50 stands for zero in the data rows.
What is the hidden score of each row? Scores go from 0 to 20, and 10 is about the middle. The score is a weighted sum of the row's numbers plus the product of two more (or one squared), each taken from its middle value.
52  9 16 50 62 38 56 51 61 38 46 57 29 69 39 46: 7
41 59 49 58 57 41 42 69 68 53 48 63 53 48 67 36: 9
70 56 41 57 28 49 61 50 21 69 66 66 47 60 37 57: 15
38 57 37 36  8 57 36 58 74 47 42 47 45 40 59 67: 9
64 47 35 54 46 48 54 66 50 53 48 87 33 68 47 31: 14
54 51 51 57 53 47 55 51 48 37 24 50 61 47 52 64: 13
50 69 34 40 70 11 37  0 36 48 78 53 58 87 39 49: 11
57 60 51 51 43 50 49 34 58 64 37 52 65 37 70 70: 10
58 58 71 58 39 53 37 49 53 45 51 41 61 45 39 64: 10
74 42 45 44 44 54 56 59 49 41 51 57 40 47 32 26: 10
40 71 53 58 31 52 45 62 61 31 82 39 55 53 56 46: 11
55 57 49 50 47 30 72 31 37 59 61 73 30 65 54 33: 18
68 66 46 54 46 38 44 43 53 80 58 98 56 55 51 54: 14
54 50 54 34 20 47 46 59 58 53 50 66 55 46 42 52: 12
46 31 53 45 44 46 37 60 51 39 60 47 58 40 62 43: 10
63 51 58 57 67 60 34 55 42 51 34 58 57 39 62 16: 3
80 71 28 43 51 68 90 37 36 95 99 99 52 69 25 72: 17
52 74 34 70 61 50 43 57 60 35 47 55 51 45 52 10: 9
60 44 60 71 50 55 44 57 27 38 51 49 58 47 60 38: 8
57 72 22 75 85  8 50  4 29 30 64 42 70 95 58 50: 10
50 75 52 56 40 44 56 88 54 51 47 49 55 56 50 50: 12
25 57 51 56 44 60 50 63 44 43 65 35 40 41 53 47: 13
47 72 65 47 52 48 48 21 55  8 47 64 48 34 53 43: 10
57 84  0 57 61 42 48 12 50 36 99 55 50 99 46 53: 15
30 49 60 38 25 38 45 37 53 44 48 43 51 54 46 49: 11
52 59 53 52 49 44 54 41 44 45 47 57 77 37 37 50: 9
61 53  0 45 30 38 52 39 49 62 99 29 59 92 50 75: 8
49 74 52 42 55 61 40 72 63 50 53 51 62 45 65 41: 7
47 27 52 47 52 45 48 49 61 40 41 53 30 64 43 38: 11
49 59 56 32 43 42 54 44 31 56 44 36 56 46 53 52: 9
59 55  0 51 54 12 30 38 50  6 87 44 89 99 12 68: 1
51 51 47 50 59 52 28 52 57 53 52 57 61 41 54 41: 8
52 20 47 47 44 33 73 39 53 34 62 74 36 59 49 29: 15
28 47 63 50 61 68 53 54 51 60 56 38 51 38 65 59: 9
50 62  0 62 68 21 51 26 32 39 67 51 50 99 20 55: 8
65 56 51 58 45 52 41 62 57 54 46 83 49 38 58 42: 11
22 51 49 61 58 49 64 54 29 34 57 38 48 48 58 37: 12
29 49 60 77 60 62 47 56 56 65 58 69 45 49 60 46: 11
56 53 52 57 49 49 67 64 37 51 38 56 73 46 53 62: 12
52 46 62 38 39 48 56 55 36 46 49 43 42 41  0 51: 10
52 40 69 49 48 47 39 26 65 39 42 56 62 43 39 43: 9
64 23 32 59 79 41 62 51 28 61 49 73 24 53 32 52: 11
60  8 37 53 32 30 51 45 85 33 47 61 26 73 39 46: 14
42 46 58 23 51 36 38 32 56 32 43 60 33 47 40 51: 13
59 44 47 31 34 37 69 37 58 42 33 49  0 92 38 45: 14
 8 55 42 57 47 63 48 58 48 43 54 30 49 56 46 60: 8
34 35 55 48 38 85 25 72 48 74 60 41 46 34 61 31: 8
62 72 58 71 49 53 43 50 78 51 34 42 65 43 60 50: 7
48 62 58 44 33 71 46 50 64 59 69 43 38 45 79 38: 10
47 55 44 59 56 51 68 33 32 52 43 26 48 58 25 69: 7
48 47 53 60 56 74 30 55 40 40 53 39 54 38 56 36: 4
66 57 48 44 52 27 42 47 69 79 38 65 53 42 49 48: 11
41 30 60 49 72 76 46 62 11 53 61 46 54 54 83 41: 7
55 47 77 59 38 47 38 43 51 64 47 37 45 51 42 57: 8
31 41 59 74 64 67  8 73 62 36 50 44 55 48 70 20: 3
86 66  0 41 52 27 51 58 36 72 82 56 62 87 12 54: 10
66 45 55 72 55 47 45 36 55 52 55 60 57 44 59 34: 8
32 30 49 47 41 60 39 59 41 55 41  3 32 46 45 61: 8
47  2 34 46 51 48 58 42 60 42 42 55 43 61 40 38: 7
60 50 46 34 63 47 73 64 52 65 46 49 56 36 47 65: 13
54 33 54 60 61 57 51 54 63 62 54 63 57 36 59 43: 9
58 50 44 46 56 56 61 44  0 72 44 40 46 55 33 52: 10
37 56 63 47 11 37 61 13 50 51 39 24 53 43 41 64: 10
42 75 59 66 60 52 47 55 46 42 52 41 65 52 62 51: 8
46 46 62 30 45 50 43 63 32 52 41 55 74 45 58 53: 12
45 35 55 40 40 40 47 44 65 23 42 39 50 45 54 47: 12
50 48 38 58 25 34 75 42 42 55 49 50 46 49 27 54: 13
42 63 65 20 70 65 36 50 52 42 57 69 62 50 56 31: 6
21 54 49 64 61 52 27 49 30 61 58 52 46 58 57 28: 11
60 58 52 54 49 70 35 69 50 54 31 27 71 42 44 63: 7
50 16 35 53 55 44 50 34 47 36 53 62 40 65 37 53: 6
51 54 65 58 42 69 44 38 59 56 59 37 55 45 55 40: 5
57 37 63 53 54 46  6 61 57 57 56 44 57 48 59 57: 10
51 56 75 46 48 55 70 46 79 48 35 41 51 43 49 46: 9
45 41 57 50 40 44 52 52 63 43 38 35 58 37 50 61: 13
 2 52 63 62 61 63 45 38 50 52 47 54 51 46 89 43: 8
39 69 60 41 52 46 51 50 43 54 29 50 64 40 54 51: 10
79 46 38 50 46 48 46 54 70 56 45 31 72 37 54 60: 9
15 47 55 50 48 81 58 61 51 52 65 32 52 32 65 44: 9
47 46 45 67 61 38 36 36 56 52 46 54 75 54 66 55: 10
73 55 53 60 69 56 82 42 36 66 46 45 42 59 34 52: 10
47 72 48 65 97 56 50 58 54 55 45 60 56 50 49 54: 10
41 72 61 50 58 51 40 54 50 45 54 20 47 60 54 56: 6
54 57 49 48 27 42 45 47 68 88 48 38 50 37 67 69: 10
49 43 44 49 62 63 56 56 57 40 57 38 39 55 52 57: 8
61 41 65 66 55 46 46 45 48 34 46 46 52 35 47 48: 9
55 58 52 60 57 46 48 63 56 27 47 54 62 38 69 32: 9
53 45 36 59 56 47 69 49 69 47 43 56 14 62 57 39: 14
47 50 42 47 33 38 64 54 49 49 43 51 54 67 46 38: 12
51 41 63 79 19 49 64 55 60 59 39 52 63 47 36 52: 11
56 64 19 20 59 55 56 36 57 39 67 62 57 56 22 59: 1
48 53 68 54 45 46 49 53 42 40 37 49 59 41 41 58: 12
64 61 56 54 66 41 37 76 58 55 53 63 56 43 47 40: 10
75 36 56 53 79 46 39 35 55 51 52 49 61 42 62 31: 5
49 57 66 55 60 44 39 41 47 53 44 41 55 35 46 55: 9
58 19 42 40 45 48 22 66 54 46 50 46 56 46 57 44: 9
62 50 34 36 41 43 42 22 40 95 83 78 63 57 40 68: 14
52 70 48 63 48 45 27 48 72 31 46 28 51 35 52 66: 9
38 60 50 70 44 53 45 64 69 36 57 48 68 49 52 48: 9
48 34 51 56 65 57 43 42 97 41 47 41 58 38 65 45: 8
52 76 58 62 56 54 56 20 52 44 47 44 65 40 43 55: 7
51  2 53 58 56 44 43 59 62 47 57 46 64 46 52 29: 10
38 56 57 44 45 75 38 49 38 46 60 51 49 44 59 52: 8
37 62 69 45 40 60 42 40 49 48 35 39 47 47 45 56: 8
65 69 56 46 36 65 49 55 57 34 29 50 67 37 57 57: 8
45 56 55 38 52 64 39 64 48 27 65 42 55 36 66 25: 7
38 60 56 46 46 48 65 63 54 69 30 41 55 38 53 68: 13
42 50 43 31 59 50 45 64 73 63 51 38 50 35 73 90: 14
63 48 55 56 45 49 30 63 57 31 52 30 48 54 62 50: 9
68 59 19 99 60 16 45 27 27 36 81 48 54 99 29 53: 12
47 53 79 49 53 93 48 80 50 54 63 49 52 37 69  2: 1
35 54 48 57 48 40 42 51 59 34 45 53 51 45 43 60: 11
24  5 43 52 46 55 51 33 52 53 45 67  0 58 57 44: 17
62 44 66 44 45 52 59 57 52 36 46 67 55 45 39 56: 12
14 39 69 55 43 43 51 35 55 37 46 57 51 47 43 53: 12
37 53 47 50 44 49 56 52 57 55 46 44 52 42 55 54: 11
39 53 71 54 44 47 65 30 39 50 55 43 53 46 46 51: 10
73 46 50 61 59 40 73 48 21 40 46 51 45 58 58 43: 11
54 44 57 37 41 41 45 56 81 76 39 49 46 36 63 49: 9
53 45 59 53 32 29 69 43 22 75 48 49 27 56 50 41: 14
49 57 63 47 27 48 56 43 45 64 36 47 49 41 46 53: 10
43 55 46 48 44 43 76 40 43 66 44 48 28 58 34 61: 15
63 61 42 38 31 38 42 64 54 63 38 41 53 30 52 72: 13
45 45 67 52 24 47 70 38 46 54 41 39 57 44 46 52: 10
55 53 49 36 35 47 61  6 41 36 46 57 19 49 47 65: 15
46 78 49 58 59 63 54 62 41 50 42 47 61 47 45 60: 8
